In the rows, zero is written as 128.
One turn moves every row onto another: examples first, then more rows asked:
losuf: [147 160 120 141 110 144 144 149 134  98 131 112 125 120 107 184  89]
gelez: [122 120 119 146 137 139 146 134 189  84 132 120 136 158 115 150 154]
Kal: [145 130  89 157 136 135 136 156 167  62 121 119 144 139 119 110 101]
Kesul: [133 133 130 135 105 149 116 165 183 112 115 123 106 136 141 162 101]
kek: [138 148  69 146 130 148 145 165 157 134 120 113 124 114 104 146 108]
tob: [137 115  80 134 128 115 149 166 143 116 116 143 162 128 111 110 130]
Pelu: [123 144 130 154 126 167 133 157 168 103 112 117 102 113 137 170 128]
Ririn: [162 129 132 138 145 119 180 157 168 114 127 115 118 115 130 121 141]
mupab: [120 143 112 144 140 162 112 157 162 113 125 140 154 160  90 136 114]
vuvut: [159 113 144 121 136 148 151 136 149 107 114  81 135 142 110 150 126]
gak: [137 165 128 142 128 123 119 158 185 116 137 165 118 141 115 139 127]
dobit: [146 137 139 147 121 139 163 149 155  96 124  82 135 136 101 111  92]
rin: [154 142 107 125  80 153 153 177 167  96  86 132 136 121 105 136 110]
Vop: [157 140 115 141 130 109 118 146 160  70 107 158 127 106  98 147 123]
ros: [184 139 128 130 131 119 146 119 124  97 137 127 126 119 107 136 137]
zag: [161 131 136 149  95 140 134 155 128  87 112 140 108 101 135 157 108]
boz: [158 146 150 121  86 122 167 160 144  94 107 131 120 116 125 120 134]
famez: [136 152  77 153 127 168 164 166 150 110 137 146 138 131 110 142 107]
Mon: [130 166 118 131 129 142 117 152 169 112 130 145 106 125 122 135 166]
Boko: [115 155  95 120 101 130 138 146 161 121  99 157 139 108 117 113 125]
Busub: [133 135  99 136 116 130 100 137 114 104 118 139 133 121 101 132  94]
Baket: [136 133  89 128 112 121 134 158 138 129 113 148 142 115 113 178 142]
zeko: [146 125 150 123 115 112 129 124 140  82 129 122 135 146  98 106 130]
kiguk: [125 134  83 146 144 119 153 138 153 106 130 103 136 130 151 126 108]
Ziri: [118 144  89 130 145 152 106 131 167 112 126 115 134 140  93 129 131]
Mibez: [132 111  98 139 109 134 146 138 137  87  97 135 159 101 119 149  91]
Tol: [166 147 137 116 105 154 141 152 128 115  95 111 147  98 111 133 120]
nofan: [116 126 115 123 117 145 139 132 136 133 138 112 146 157 122 131 156]
gebo: [120 114 145 140 105 153 142 126 143 107 129 112 127 154 101 151  91]
zetan: [146 111 124 134 119 108 150 131 134  77 115 128 168 142 105 117 133]
misat: [145 143 137 146 142 149 132 147 169 102 146 101 109 165 105 119 131]
fonuz: [150 114 129 153 112 144 167 149 143  75 100  99 131 122 121 120  95]
gup: [146 153 127 154 111 157 168 142 150 125 150 135 103 124  98 136 144]
limu: [154 130 117 150 145 135 146 131 148  93 114 122 140  89 113  99 104]
fumon: [161 149 132 131 101 113 176 179 143 114 120 120 149 130 113 114 137]
dama: [127 110 108 159 140 133 118 127 142  91 122 137 124 121 121 179 125]
Karo: [135 123  85 115  96 153 137 162 134 108 125 153 143 138 130 163 137]
takot: [134 112 140 111 134 128 138 148 160 111  97 121 163 116 116 112 148]
Tavu: [136 154 137 154 115 130 170 173 147 117 152 124 114 140 143 132 115]
pumo: [157 123 116 136  94 116 137 134 138  97 129 170 115 135  91 129 126]
zotob: [144 126 141 148 115 172 122 148 156  93 107 121 120 123  73 154 116]
zedeg: [136 112  93 138 115 133 126 124 160  83 140 143 114 134 141 162 107]
rirud: [140 140 105 119 117 118 128 184 157 103  82 118 144 114 143 149 117]
bomel: [121 145 129 117 118 120 131 161 156  91 128 129 170 160 133 130 147]
Sipo: [130 153 105 125 130 141 170 168 181 129 125 109 147 148 105 116 133]
laz: [149 153 163 125 107 139 124 126 155  86 131 131 113 139 116 158 139]
bazif: [159 139 131 144 116 129 138 174 144 101 144 127 117 150 119 175 156]
Vilu: [119 121  98 157 126 156 146 170 184 113 105 120 117 131 129 106 129]

pumo turns into gebo
fumon turns into zetan
Where do these go?
losuf turns into bazif
tob turns into Mibez
Kesul turns into gak
Vop turns into zotob
Ririn turns into takot
dama turns into Pelu

One turn moves every row onto another: examples first, then more rows asked:
Piru: [113 111 147 131 133  96 106 128 143 119 134 151]
nov: [127 146 126 163 121 122 118  94 125 131 133 124]
zemu: [126 126 142 153 141  93 171 128 128 127 127 141]
Lerek: [132 130 119 128 141 100 134 111 118 106 156 143]
feka: [142 152 153  98 134 149 161 125 117 136 114 124]
nus: [105 104 129 157 139 133 139 132 128 144 159 119]
vup: [154 136 109 129 120 162 134 155 132 139 138 122]
Lif: [126 110 137 131 140 156 165 155 116 154 128 124]
nav: [128 135 159  84 138 147 113 136 126 129 115 134]
Bokiv: [121 121 141 144 127 130 122 110 146 166 144  99]
kava: [109 118 132 159 137 118  94 124 123 123 137 136]
zun: [156 144 111 143 132 144 117 159 116 117 115 138]
manol: [135 119 151 115 132 152 136 142 136 174 113 106]
pavez: [164 143 126 137 138 143 139 164 128 150 106 109]
Gikaz: [146 149 135 150 140 132 146 132  99 130  88 137]
doduz: [131 127 150 123 117 107 141 105 161 155 137 118]
rol: [109  99 141 135 136 107 150 139 141 130 154 144]
nas: [162 150 118 135 127 142 103 152 126 127 107 128]
dise: [150 126 117 122 125 158 112 162 138 142 134 120]
Totak: [134 144 134 142 115 103 148  96 139 123 134 142]
Sib: [136 132 150 136 149 126 107 148 109 134  81 136]
buba: [132 145 140 102 135 154 159 130 108 115 127 144]
nogi: [123 133 135 176 148 110 153 125 114 141 122 114]
Pemen: [138 144 125 122 106 161 117 107 125 135 125 137]
Laru: [138 133 133 113 138  95 101 103 136 122 143 128]
Bifu: [121 122 153 159 152 104 109 132 130 153 111 107]
ton: [128 121 164 130 140  85 121 126 151 146 111 125]
kulo: [137 124 129 118 141 107 162 112 135 141 162 112]
sem: [125 135 148 106 150 142 147 148 101 109 116 149]
fovub: [122 121 160  92 153 144 134 157 116 126 118 137]
vek: [148 141 144 126 154  82 142 112 128 139 123 110]
zivu: [125 104 141 106 151 101 126 131 141 143 159 115]
Kog: [132 118 141 133 170  80 138 138 117 123 133 128]
kom: [142 155 160  92 136 140 129 125 121 131 100 127]
repe: [154 128 126 137 146 140 131 180 124 143 111 117]
Bar: [120 117 124 124 123 160 106 136 116 120 134 154]

Bar turns into Sib
feka turns into buba
Where do these go?
zun turns into repe
kulo turns into Lerek
nov turns into nogi
rol turns into Piru

One turn moves every row onto another: examples first, then more rows asked:
kep: [ 95  97 117 113  93 133 125  85 113 100 187  93  98 107  66  44  87 114
 140 124 100  78 146 161]
seli: [ 94 102 143  97  94 142 101  67 121 120 175  87 102 105  79  73 102 112
 140  88  98 139 148 158]
mopet: [116 144 128 115  77 119 107  88 102 111 204 107 114 111 122  77  93 121
 126 113  94  62 133 109]
fen: [119 101 147 110  91 120 118  75  95  94 179 107  94  94 115  81 107 132
 135  82 127  96 160 103]
fodum: [128 132 125  84 143 121 149  70 128 156 168 114  99 105 118  84 101 133
 153 151 106 110 134 153]
nudaz: [100 138 108 123 109  84 131  56 117 124 158 114 127 101  76 103  95 120
 107 148 121  96 163 141]
sekul: [ 91 126 145 116 142 119 151  85 136 116 162 102 102  92  77  88 119 124
 139 155 128  97 174 123]
pudi: [ 98 147 123  93  83 127 111  92  95 153 203 122 128 125  79  89  62 119
 121 129  92 106 155 110]
voge: [123 143 107  84  73 100 140  84  91 115 165 147 130 127  85  80 116 114
 140 129 108 109 180 119]
sinub: [129 139 135  81 118 102 129  85 128 132 148 158  99 108 100  98 113 111
 131 114 134 129 159 112]
fofu: [101 100 136  73 107 167 124  95 118 133 194  93  79 109 104  86 114 127
 135 167 117 118 150 120]
pul: [100 150 148  89 113 128 135  81 106 166 192  88  94 138 104  80 120 123
 148 105 114 107 136 164]
fibo: [112 107 124 107  96 143 147  56 111 128 184 108  96 104  91  85 132 113
 125 128  74 117 145 178]
nipin: [ 97  92 134  70 109 157 115  98 109 130 191 102  84 113 108  75 109 135
 143 173 120 109 153 126]
zogob: [109 161 117 117  99  70 118  84 118 140 188 121 100 109 106  89 103 139
 106 110  89  76 142 139]
zama: [108  99 158 101 107 147 110  87 111 115 187 110  71 131 108  47 125 140
 132 113 137 109 169 128]
sano: [ 97 109 112  99  82 110  95 117  96 139 186  95  84 112 108 100 108 134
 161 112 109 135 144 129]
Nedu: [128 100 144 118  91 131 112  74 104 102 188 109 108  87 123  82 111 132
 130  90 124  99 160 104]
bos: [ 87 130 110 101 110 114 112  83 124 145 158 123 116 139  70  74  97  98
 119 158 115 114 180 164]
zad: [ 85 105 117  70 115 119 119 108 122 167 171 110  77 111  95 106 107 116
 123 146 101 135 169 143]
Mim: [122 134 108  87  75 116 109  79 117  99 189 116  97  78  86  95 102 153
 120 157  84 112 175 112]
Muto: [109 135 127 128 114 127 117  66 121 109 199 148  67 100 102  62 114 131
 115 118 136  82 164 157]
vazek: [140 138 126  75  90  89 124  77 109 150 153 103 102 121  99  71  93 108
 163 135 133  94 135 146]
zodal: [129 110 123  56 108 124  98  77 117 104 170 103  77 111  66  71  68 143
 122 113  95 101 156 128]
baran: [110 160 119 118 103  70 113  72 119 144 184 112  92 109  97  94  97 128
 102 105  97  80 140 125]
ruzi: [ 76 135 113 104 107 113 127  95 118 141 157 118 106 144  73  81 103 103
 112 153 110 113 181 165]
mitez: [110 157 136  75  83 118 141  91 141  99 176 125 122 107 103  72 147 131
 115 114  99 111 164 120]
Zisom: [123 145 132  81  80 116 116  97 132  99 197 105  60  95  68  73 109 141
 109 126 105  70 147 131]

baran turns into Nedu
Muto turns into sano
Zisom turns into seli
Where do these go?
fofu turns into bos
sinub turns into Mim
fibo turns into vazek
mopet turns into zama

